In the rows, 100 means zero.
Each path below is one point turned by a fixed rotation once a step. After each direction that follows a path, write how fast that rotation turns it, in degrees per step (0 if it stays still).
Each turn is a multiple of 5 degrees from 10 to 175, or 0.
Each row of a path follows its step; steps can be skipped.
Rotation 1:
step 0: 106 121 113  81 113 120 105 115 102 138  90  96 150 115  96  97 119  86  96 105 128  80 100 122  98 108  97  91  93  90  96 106
step 1:  84 124 110  77 137 100 102 116  98 109  99  84 118  84  96  77  86  99 124 107 135  79  85 101  92 110  77 113  92  76 105 113
step 2: 106 121 111 101 141 118  92  97  96 109 100  84 109 103 106 100  61  98 103 134 116  91 106  86  80 104  92  86 132  69  99  96
step 4:  94 126 109  77  96  98  72  98  95 115  84  94 122 122  85 104 116 112  92 112 138  83 120 123  88  84  76  88  99  82 119 110
step 5:  84 114 110  65 118  97  97 110  95 105  91  69 144  86  75 111  96 121 102 109 123  81 116  77 103 111  88 105 101  89 111  90
step 6:  85 109 119  96 128 109  87  75  86 115 107 101 118 104  71  87  63  95  97 112 128  89 124  71  96 106 101 122 113  89  90 108
step 7:  91 112 123 105 111 129  90  68  81 137  88  95 123  95  97 118  80  83  74 101 120  97 108 118 112 117  86  87 113  86  94 108
step 8:  96 124 118  77  96 121 101  94  95 120 100  79 129  97  87  79 112  78  94  90 142  85  99 130  82  97  83  89  97  94  90  89
step 10: 110 114 101 102 135 138  98 106  92 106  81  94 112  95  83 104  76  89  99 129 116  74 104  86  81 108 104 123 109  68 103  86
step 12: 107 107 120  66 107  89  91  97 103 122  96  84 121 107 109 110  97 111  83 107 148  83  98 132  96  97  86  97 111  76 122  93
Speeds:
113  96 103  98 100 107  97 106  98 102  92  98  97  97  95 106  99 107  92 101  96 103  92  97 106 104  99  85 107  91 106  96 : 140
 99 103  94  96  94  98 107 103 100 108 101  95  96  88  98 100  98 102  95 103  96  95  99 108 110  99 103 115 102  92  96  88 : 155
 99 111 102 107  93 101  97  94 102  98 107  96 101  89 104  95 102  95 102 102  95 101  86 100  94  95  89  95 112  98  94 102 : 60
103 101  93 111  99 111  93  94 105 110  93 105 102 103  97 100 110  94 102 100  94  95 101 100 107 103 103 109 104  98 104 111 : 100
 99  98 108  94  89  92  95  97  93 104 112 105 106 102  90 111 100  95 100  93 101  98  98  91 108 102 101 102 105 102  99 102 : 45
 94  91  94  89 106  96  97  91  89 102  96  96  93  99 108  97 103  90  99 108 101 105  94  94 100 105 107 101 106  97  98 104 : 80
Rotation 2:
step 0: 116  81 123 110 106 113  92  61  81  79 109  89 110 103 109 116  80 120 114  84  74  95 127 101 101 101  89  75 123 121  98 102
step 1:  93  90 100  85  92 139  79  77  85 124  96 111 115 121  95  87  96 102  86  79  95 104 103 128  88 110 100 119  85  69 129 105
step 2: 137  96  78 118 100 102 104 102 116  89  99  74  87 133  99  82  84  92 120  76 105  91  75 113 116 127 104  97 119 100 107 122
step 4: 112 112  96 109  90 101  74  99  97 126 107  76  73  77  80  80 102 105  94  86  91 123  96  81 105  77  86 117 144  93 108 100
step 5: 116  99 128  96  99  83 108  91  80 121 127  92  92 115 139 125  93 106 126  93  89  84  75  80  92  87  92 119  91  82 105  94
step 6:  98  95  84  98 111 110 103 110 100 123  90 113  97 129 106 103 100  89 100 136 109 122  92 111  87  90 116 146 124 120 123  84
step 7:  95  92 122 109  99  91 155  95 106  98 114  93  74 107 114  91 107 121  96 118  97 123 100  98 116 127  86 105 119 108  82 124
step 8:  91  85 126  85 101 114  72 104  87 101  77 111 113 101 114 115  82 112 118 103 103 133 143  74 103 109  93 116 100 114  89 110
step 10: 101 116 115 114 128 107  95  90 106  83 101  99 107 118 132 102  83  80 143  86  93 116  94 129  89 118 127  86 103  94  85  99
step 11:  89  85 104  74 100 129  98 112 115  84  93  82 102 126  81  86 100  94  76  96  60 137  92 120 109  86  98  92 100 104 104  81
Speeds:
107 107 101  96 104  95 103 103  94 102  99 108  86 105 104 101  96  99 103  89  93  93 102  96 101 112  99  95 100 105  90  95 : 140
100  93 101  95  98 100  91  97  92  99 104 109 101 101  94  98  93  93  90 102 106 113  94  94  97 106 105 100  94 103 101  87 : 145
112 103  98  97  91  98 106 102  98 109  92  95 111 101 106  97  96  98 101  96 108  92  95 102  96 100 114 107  95 102  98 100 : 95
100 104 102 108 102 101  97 100  95  93 108 106 102 112  97  96 112 104 111  97 102  95  97 108  98 101 103 110  96  97 106  90 : 85
 93 105 100  99  92 100  95 105 101 108  90  94  95 104  90 102 105  93 103  95  99 103 101 103 107 100 100 101 102 116 111  98 : 155
Rotation 3:
step 1:  80  86 116  80 114 124  96  96  81  71 112 107 103  89 119 104  94  94 113 122 117 138 111 124 112  94 110  73 117 100  92  89
step 2: 120 105  96  77 122 101  90  95 117  72 108  95  75 118 114 113  79  98  90  97  95  87 117 127 133  99 113 106  68 100 109 118
step 5: 154  71  96 103  98 111 102  74 107  97  94  78 115 107  82 118  92 110 107  88  95 125  81 100 109  97  84 128 103  98 105  98
step 6: 107  98  82 102  90 116  95  89  85 122  91 113 110 142 116 105 108 117 101  89  70  89  71 102  72 116 120  95  98  81  80  99
step 7:  81  94  97 116 104  76 114  77 139 109 108 134 101  91  72 105 107  95  95  78  87 110  90  95 106 118 112  90 112  83  85  74
step 8: 101  93  93  79  92  71  84  77  94 125  81 108  90 100  75 103 125 106 107  91  88 119 131  88  76  80 102 109  81 121 117  93
step 9: 101  91  98  92  91 103 108  59  74 111  90 115  95  91 132  90 107  82 108 112 134  83 102  85  94  80 100  85 100  91  85  70
step 10:  92 126 125  85 116  57  87  74 107  89 128  97  84  95 118 129  88  99  89 116 105  88  96 105  89  97 107  95 115 113  82 107
step 11:  75 102 101  68 101  96 108 112 101 104  99  89  95  94  93 115  84  68 125 109  89  62  96  78 109 103  93 135  89 116 119  96
step 12:  88 113 119 107 109  91  94 118  91 127  71  74 125  94 100  76 119 103  83 129 112  68  94 117 118  98  83 101 107 103  96  93
Speeds:
106 100 105  80  95 100 101 110 111 102 102 104  94 100  93 108  99 102  97  99 103 106 105  98 102  97 101 104 110  95 101  99 : 120
108 109  94 107 101  90 111  95 106 101 104  99  96 100 100 102  95 105 100 109  92 109 102 100 102  93  98 110  98 105 106 106 : 135
 96  88  99  98  95  85 108  96  95 100 108 112  99  99 100  97 103 105 106  95 106 101 106 102  90  94 107  95  97  97 101 100 : 40
106  94  98  97 100 105  97  98  97 104 108 100 114  92 108 100  94  95  86 100  95 103 107 105  93  92  95 100  99  99 102  94 : 90
100 100  88 102 103 107 110  96  97  94  96 101 102 100  89 106 112 105  88 101  96 102 105  94  93 105 105  95 104 100  97  97 : 45
Rotation 4:
step 0: 108 125  92 107 120  87  61 102 101  85  83  95 116 100 111  94 104 101  69  86 118 121 102 114  89  91 112  71  84 111 104  94
step 1: 112 105  93  88  96 108  67  88  95 106 118 109 109 120 103  79  98 113  66  88  85 112  83  89  76  63 111 101 113 101 101 114
step 2:  97 120 100  89 105  86  96  90 122  96  93 119 129 112 105  92 118  89  76 108  97  94 110 125  76  67 117  91  73 110 108  93
step 3: 119 104  98  98 101 114  81 125 115  86  88 108 116 111 109  98 100  98  89  67  98 126  95  99  74  80 125  92 109 130 107 118
step 4: 121 100  85  98 102 102  90  81 100 101 111  84 107 103  97 107  93  91  59  83  83 108 101 120  80  64 109  75  82  97 117  87
step 6: 119  96  94  95 101  91 125 110 126  99 117  96 109 112 101 103 107  79  83  99  82  98  98 101  68  61 123  86 111 122 111 107
step 8: 115 109  93 100  81  98  91  95  98  91 113  85  98 119  98  96  79  77  80  85  81 100  93  72  82  75 116  60 113 101  87 107
step 9: 100  97 122  92  82  60 107  98 110  99 112  85 100 126  99  87 115  85  76 108 120 100 101 115  72  77 119  83  95  96 103  91
step 10: 104 103 110 100  93 100 114 138  97  87  80  98 114 116  96  93  96 101  87 107  91 108 106  77  63  83 132  74 111 108  87 109
step 11: 109 116  97  99 122  80  91 112  92 102 106  69 102 118  96  95  93  80  70  98 109 102  96 112  86  93 105  50 110 107 108  86
Speeds:
100 102  98  97  97 101  86  88  89 102 109  98 100 109  98  98  90  96  96  98  98 100  96  95 104 101  90  97  96  91  98  96 : 100
 99 101 109 100 102  96 112 102  91 104 101  87  94 111  95  99 101 100 112  98  99  98 103  97  96 104 104  90 104  98  93  94 : 20
104  92  97 104  92  86 101 101 105 104  92  99  97 100  98 108  92  96 104 101  97  99  99 100  91 100  89  96  98  95 103 113 : 25
109 107  89 107 104 101 115  98 101 100 108 105 100  99 107 100  92 106  96 101  93  90 106  95 100  93  97  97 103  97 100  96 : 160
Rotation 5:
step 1: 126 115  86  88 106 127 104  86  73 119  83  95 124 123 100 118  72  95  97 108 113 100  84  80 115 112  95  82 119  84  82  88
step 2: 103 103  74  99  87 108  79  91 112 103  71 106 106 119  96 122  96  99 132 122  69  79 116  76 105 114 107 123 126 107 108  98
step 4: 121  81 105  74  91 123  91 113  93 116  97  84 128 111 113 137  85 101 126 107 123  74 100  91 104  90  84  85 113  86 102 110
step 5: 109 110  86 112  75 107  97 112 104 122  75 114 129  89  80 116 120  81 113 106 101  93 105  79 105 119 105 130 118  67 113 100
step 6: 106  90  86  90 139 116  82 114  89 126 100  93 104 110  88 117  85 120 110  97 105  91  92  94  95 119 138 130  91  77  95 112
step 7: 111  93  96  75 104 116 103  98  90  87  86  97 121 117 105 140  82  77 100  94 101  63  96 116 105 133  88 100  98  81 118  83
step 8: 117 130  75 115 102 101 104  69  79 109  71  96 124  83  95 123  96 108 113  89  98  83  93  81  91 103 109 112 134  83 101 104
step 10: 144  99 110  95  97 144 101  90  95 102  73  84 101 100 104 117  84  80 103  99 123 107  89  99 102 132  98  97  95  85 123 111
step 11: 112 101  83  68  80 104 111  94  95 136  82  87  99  92  81 117  85 109 126 113 100  83 103  99 104  98 106 114 147  90 107 108
step 12: 119 108  94  90 128 106  91 125 119  99  74  93 108  98  83 113  96  94 103 114  78 104  84  83 109 108  89 148  98  68 104  89
Speeds:
 93 111 104  95 103  99  99 106  98  94 110 103  98  98  91  97  89  96 103  99 111 101  99  91  90 102 100 106 109 104 100 100 : 130
 99  99  92 109 102  97  95  96 111 100  96 103  94  95 101  95  98  89  99 100 107  95 108 108  97 100 108  96 112  94 101 106 : 130
103 104 106 103  99 101 104 100 108  95  99 105 106  93  98  94 105  86  93  99  97 102  98  98 106 111  94 105  97  95 106  87 : 155
103  99  95  92 104 108 104  89 100 100 104 109  92 103  93  94  94 100 105  97  93  91 103 110 103  98  95 112  97 103  99  97 : 80
110  93 106 107 101 105  99  91 103  95 104 101 100  88 105 100 101 101 109  99  98  94 106  86  93  99  96  94  99 111 102 102 : 60
 94 104 100 102  96  96 110 100 104 105  86 110 105  99  93  96  96 107 108 102  96  98 101  94  95  96  91  93 102  92  92  97 : 110
108  99 106  90 112  92  87  99 102 101 106 105 104 105  95  95 102 104 100 106  97  98 101 100 103  97  98  88 106  93 106  95 : 140
Rotation 6:
step 0:  98  95 102 115  83  91  89 106 121 105  91 119 100 101 115 110 111 116 103 125 115 109 115 108 104  93  63 112 109  79  79 140
step 1: 122  75  78 101  90 103  79 107 110 130 103 100  89 127  92 133 112 116 111 109 112  90 114  83 102  95 114  98 126 101  89 113
step 2: 130  96  90  82  85  96  91  98 105  85  98 104  95 122 129  72 105 106  95 109  99  74 107  77 106  80  99 114 122  84  73 114
step 3: 125  61 125 104  77 105  87  96 115  92  92  87  99 105  91  94 108 107 105 124  83  82  96 113  88 100  90  79 132  98  97 117
step 4: 113  91 112  84  92  97  83  69 130 103  86 113  96  86  97 101  81 111  90 112 124  78 103  65 105  99  99  98 119 120 106 121
step 5: 119 110  88  94  68 119  96  80  95 102  91 113 100  94  88 101 119 117 106 119 105  78 105  96  86  61  65  86 105 111  97  98
step 9: 103 123  92 132  85  76  91 103 120 130 100 134 113  98 112 118  98 112 102 106 104  95 101  89 103  89  96  80 119  89 109 126
step 10: 112 108  84  93  91  80  87  99 112 106 109 107  96 126 106 136 132  96  90  87  95  90 124  84  95  97  74  99 124  90  78  89
step 11: 116 101 114 109  79  82  78 110 104 110 111  92 105 106 111  81 114  83 110 102 101  94  95  85 114  76 118  86 142  75  83  95
step 12: 118  90 115 108  91  81  89  86 134  83  92  85 124  96 112 118 103 107 104  96  80  70  91  93 109 107  80 104 125  76 109 112
Speeds:
100  90  90 102  98  93 107  98 108 100  95 102  98 100  91 112  88  97  98  92  99  98 105 100 101 111 103  97 102  98 107 106 : 125
104 103  94 107 103 101 106 101  96 102 103 104  95 110  87 100 105  97 108  88 109  97 104  98 106  90  96 106 101 102  92 100 : 80
 99  91 100  99  91  95 107 102 101 103 104  86  91 102 103  98 102 109 104 108 105  96 102 101 100 100 103 116  95 100 103 106 : 25
100  98  95 101  93  95  96 107 108  97 108 105 115 104 102 104 101 101 106  98 103 110  92 101  94 106 104 109 103 101  89  98 : 35
109 105  95 108 100  98  91 100  99  97 107  90  90 105 108  98  94 103  98 100  95 100 101 103 110 109  97  97 112 106  94 101 : 40
 97 102  88 102 100  94  97 112  94  93 101  97 103  92  95  95 101 104  91 101 109  92  91 106  97  96  94  95 103  94 103 108 : 160
 95  99  99 101 100 104  91  93  94 108 100  92 105  95  89  98 102 101  89 100 107 104 111  92  96 109 102 105 104  97  93  97 : 115
Rotation 7:
step 0: 142 102  99  97  97  98  99 108 140  92  88 115  58  78  89 101 101 132  89  94  79 102 112 118  93  85  95  97  77  96 113  89
step 1:  99  94 116  99  92 129 106  76 140 118 113 101 100 128 103 141  93  91 110 124 117 103  96 116  99  84 119 121  92 111  74 103
step 2:  69  85  95  90 106 112  92 128 105 101 108 125  85  87 104  96 133 132 124  92  96  78  75  99 104  97  80  97 110 115  65  84
step 3:  99  87 108 118  93 114 115 110  85 112 127  87 106 132  99  80 111 106  89 121  85  69 110 127  75  90  73 122 103  83 117 122
step 7:  99  98 118 106  86  93 150  97 102  95  97 101 114 103 110 108  82  74 101 106  98 120  95  84  88 101 102  40 112  95  79  99
step 8: 108 110 100 102 106  96  73  98 124  78  80  78  92  97 114  82 133 107  99  66  89 130  88 101  94 118 102  92 108  72  81 131
step 9: 120  98 106 124  71  85  71 119  88 134 102  88  96 114 108 110  75  84  84  99 102  93  73 122 123  85 123  85  85  83  91 104
step 10:  91  76  92  64 100 101  77 102  96 115  76 118 114  67 116 128 111 104  95 103  84 109  88  87  91  76 104  94 100 121 117 137
step 11: 112  92  97 133 110  83 103  74 108 100 103 109  81  81 102  85 105 109  85 109  70  87 134 128 124  62 102 109 107 119  88 102
step 12:  82 121 112 101 105 113 103  68  96  88  85 115  94 127  60 129 106 101 109 103 103  89  77  87 111  76  92 123  65 109  98 113
Speeds:
101  97 105 100 102 110  99 111 114  94  96 108 100 109  98  97  96 101 100 104  99 106  93 102  96 104 108  96 106  90  92  96 : 55
104  97  95  94 102 100 102 102 100 106  99 104 103 106 100 110  92  92 110 107  99  97  97  85 104 107  97  94  99 109  93 107 : 130
105 108  99 102  99  90 105 102 104  96 107 100  94  97 107  93 101  86 107  97 106 110  92  98  94 106 105  97  97 101 110  99 : 40
 87 110 103  93  93 100  95 105  98  97 109 106  94 109 101  93  93 100 104 101 100 103 113  96  98  96  93 104 103 100 100 101 : 35
 98 104  87  99 101  97 106 109 108  96 105  98  96  95  94 116 102  99 104 107  98  97 101 106  96 100  98 113  98  98 100  93 : 25
109  96  99  95 106 101 116 100 100  96  95 100  98  98 104  99  92 101 103  98  91  97 110 102  90  91  99  96 107  97 106 108 : 100
Rotation 8:
step 1:  78 112 105  91  95 110  92 102 123 101  89  83  72  92 116 143  98 103  94  75  84 117 115 126 111  78 114 115  87 103  99  93
step 2: 100 132 106 117 110 108  99  98 103  80  90 122 117 103  70  94  90  94  86 123  97 103 128  75  86  79 111 112  98  96  74 124
step 3: 125 119  87 122 111  79  83  98  90 124 124  82 108  97 143 111  88  90 108 104  81  82 104 110  92 108 118 121 103  96 101  96
step 4:  87  91  88  77 136 107 116  96  82  96 108  87 112 119  89 125 108  92  94 122  72 117 112  94 127  92  79  83 106 102  84  92
step 5: 114  86  97 131  87 126  75 114  98  88 112 115  72 125  93  90  70 105 103  96  81  86 107 103 124 109  95 109  75  91  96 100
step 7:  97 108 101  99 118  97  90 101 136  75  87  91 116  96 102  96 104  84 127  55  67 112 118 114 102 104  95 104  84 106  90  97
step 8:  94 112  79 115 101 114 103  90  79 105  98 101  79  78 105 103  93  82  83 100 108 114 110  93 104  51 118  95  81  88  81 128
step 9: 105 136  94 102 102 100  73  78 115 105  90 101  97 125 104 114 101  73 116 129  82  73 103  91  79 100  93 121 112  97  99  82
step 11: 120 111  91 108 107 107  74 113  83 116  97 110 114 103  78 102  71  95  96  98  80 104  91  64 124 112  85  81  80 109  75  88
step 12: 124  66  87 110  97 107  90  79 102  86 128  62 101 121 100 103  96  80 102 106 103  84  97 125  87  95  94  89  75  95 111 114
Speeds:
103 102 102  99  98  98  95  91 100 112  91  92  98  97 113 106  95  99  92 102 104  99  88  90 107 102 100 101  96 103 100  96 : 135
 95 106  98 104 109 101  95  89 103  98 100 102 100 100  89 101  97  96 103 102 109 112 103  93 104 113 102  94 108  96 101  95 : 160
 93 100  90  97  97 113 104  99 102 100  97 102  84 112 105 100 102  98  96 101 104  95  98 104 103 102  94 104 112  98  94  98 : 85
 93 110 101  98 111 104  94 104 100 108  98  95  99  89 101  97 100 101 106 109  99  96 103  97  95  91 105 111 111 101 100 105 : 55
 99 105  96  86  97 101  96  94 102  90  97 105 111 109  99  88  95 103 102 100  92  97  94  90 102  96 104 101 103 104  99  96 : 160
Rotation 9:
step 0:  97 124 100  91 102  79 121  97  67 106 100  79  67  81  91 124 132  86 111  97  91 104  96  76  99 126  88 121  96 133 106 109
step 1:  68 102  95  90  84 126  89 135 104  97  77 142 111 101  97 113 119  94 128 109  95  91  96 113  96 113  92  97  87 105 110  59
step 2:  77  82 117  88 112  97 117 121  82  62  89 109 117 119  81  89  80  93  76 110 116 130  93  98 102 102  87  81 126  88 110 129
step 3:  84 107  90 134 106 113  87 117  85 107 138  69  72  92  78 102 112 100 124 107  86 106 106  78  74  97 104 113 108  79 106 128
step 6: 106 136  80 124  95 103  91  80  90  99 100  92  70 102  85 110  97  71  92  99  85 109  70 100 119  87 127  77 101  73 128 113
step 7: 108  98  92  98  77  87  84 107  80  86 104  97 121  90  89 111 109 100 105  89  91  41 132  97 114 127 132  91 113 118 103 102
step 8: 107 103  90  73 104 108 106 108 131  91  85 125 130 112 146 117 106  78 105  92 104 112 106  80  66  91 114 110 114 103 108 125
step 9:  87 109  86 118 135  87 114  90  62  95  79 101  75  81 114 108  91 110 102  88  93 138  74  98 107 120 123 112 110 118 111 104
step 10:  87  99  76  87  89 125  60 120  75  79 132 109 103  97 110 117  97 106 119 102  96  82  93  93 134 121  81 111  87  94 105  79
step 12:  77  94 109 147 108  95 103 100  86 106  88  73 100  90  99  97 109  70 125 109 133 130 109  81  90 103 117 124  84  87  95 108
Speeds:
104  98 104 105  93 107  96  92  96 100 111 104  96 101  97 105 103 101  91  99 104  93  92  91  89 108  98 100 106 106 102  90 : 110
101 110 101 101 107 103 100 102 109 111 100 110  99  99  93 104  95 108 104 104  94 103 101  97  97  91 106  99 104  99 114  93 : 145
101  94 101 102 104  95  98  91 102 109  98  99 102 105 100  95 105  99 107  99 103  92 114  91  93 104 101 109 107  94 104 111 : 85
113 105 108 110  84 100 104  95 105  98  95 101  94  99  99  99  90  96 103  98  99  98 106  94 106  94 103  98  94  99  95 102 : 45
101  99  94  99  98  98 107  97 101  98  94  89  92 104 102  95  98  98 109 102  87  99  90 100  83 102 101  98  96  97 103  96 : 130
Rotation 10:
step 0:  55  95 122 104 105  98  78 124 112  88 106 103 109 103 104 136  98  92 126 108 101 101 111  92 102 101 106 101 110  87  86 104
step 1: 113 100 116  99  85 110  84  98 120  70 100 108  99  85 107 111  97 129 133  87  86  92  81 103  80 100 119  84 105 116  86 101
step 2: 106  93  79  81 110 127 102 100 114  86  88 101  80  58 104  80 107 120  90  77  85  94  99  88 108 101 101 121 108  94  90  94
step 3:  94  77  88  61  91  90 112 124 114 108 108 112 100 107  97  97 110 108  75  97 121 124  93  79 106  92 102 125  95 111 104  88
step 4:  80  87 118 103  87  98 104  97 103 124 115 121 126  78  92 110 115  99 106 140 115 119  96 116  91  97  96 118 104 102  87  96
step 5: 121 118 121 115 110 113  84 128  99  95 108 108 104  96  69 108  98  90 108 109  99  88  88 116  78  95 104 107 138 100  83  91
step 7:  92  98  87  87  88  98 103  82 106 117 135  90  70  94  93  86 103 116  76  82 104 108  87 118 121  80 124  93  96  99 106  92
step 8:  79 101 109  94 104 120 103  86  80 123 107  96 104 109  77 113 101 125  61 126  94 124 115  84  98  99 107  98 106  98 108  97
step 9:  95  91 144 101 112  93  83 108  94 100  94 103 111 101  58  98  94  95 123 122 104 102 102  85 114  88  95  87 104 100 125  98
step 11: 107 106  80  85 123 104  86  96  83 102 111  81 104  96 133  62  90 116  97  79  90 108  94 107  97  82 102 102 126 110 113 106
Speeds:
 96 105 101 104  87  93 100  88 111 102 107 110 104 103  99  98 105 102 111  95 106  98 101 101 106  98 102  99  93 108 102  97 : 120
 99 104  89  95  97  98  91 102 100  97  95 109  99  98  98  87 103  99 103  93  93  95  96 103  88 103 104  90 100  90 102 100 : 80
 98  97  96  99 104 105  95  99  96 102  89 102 111 104  95 100 101  92 105 111 119  98  98 103  98  98 104 103 100  97 104  94 : 70
101  99  90 105 103 104 103 106  97  98 103 108 106 116  99 108 103 105  98  93 100 104 104  91  91 100 107  99 104 111 101 103 : 145
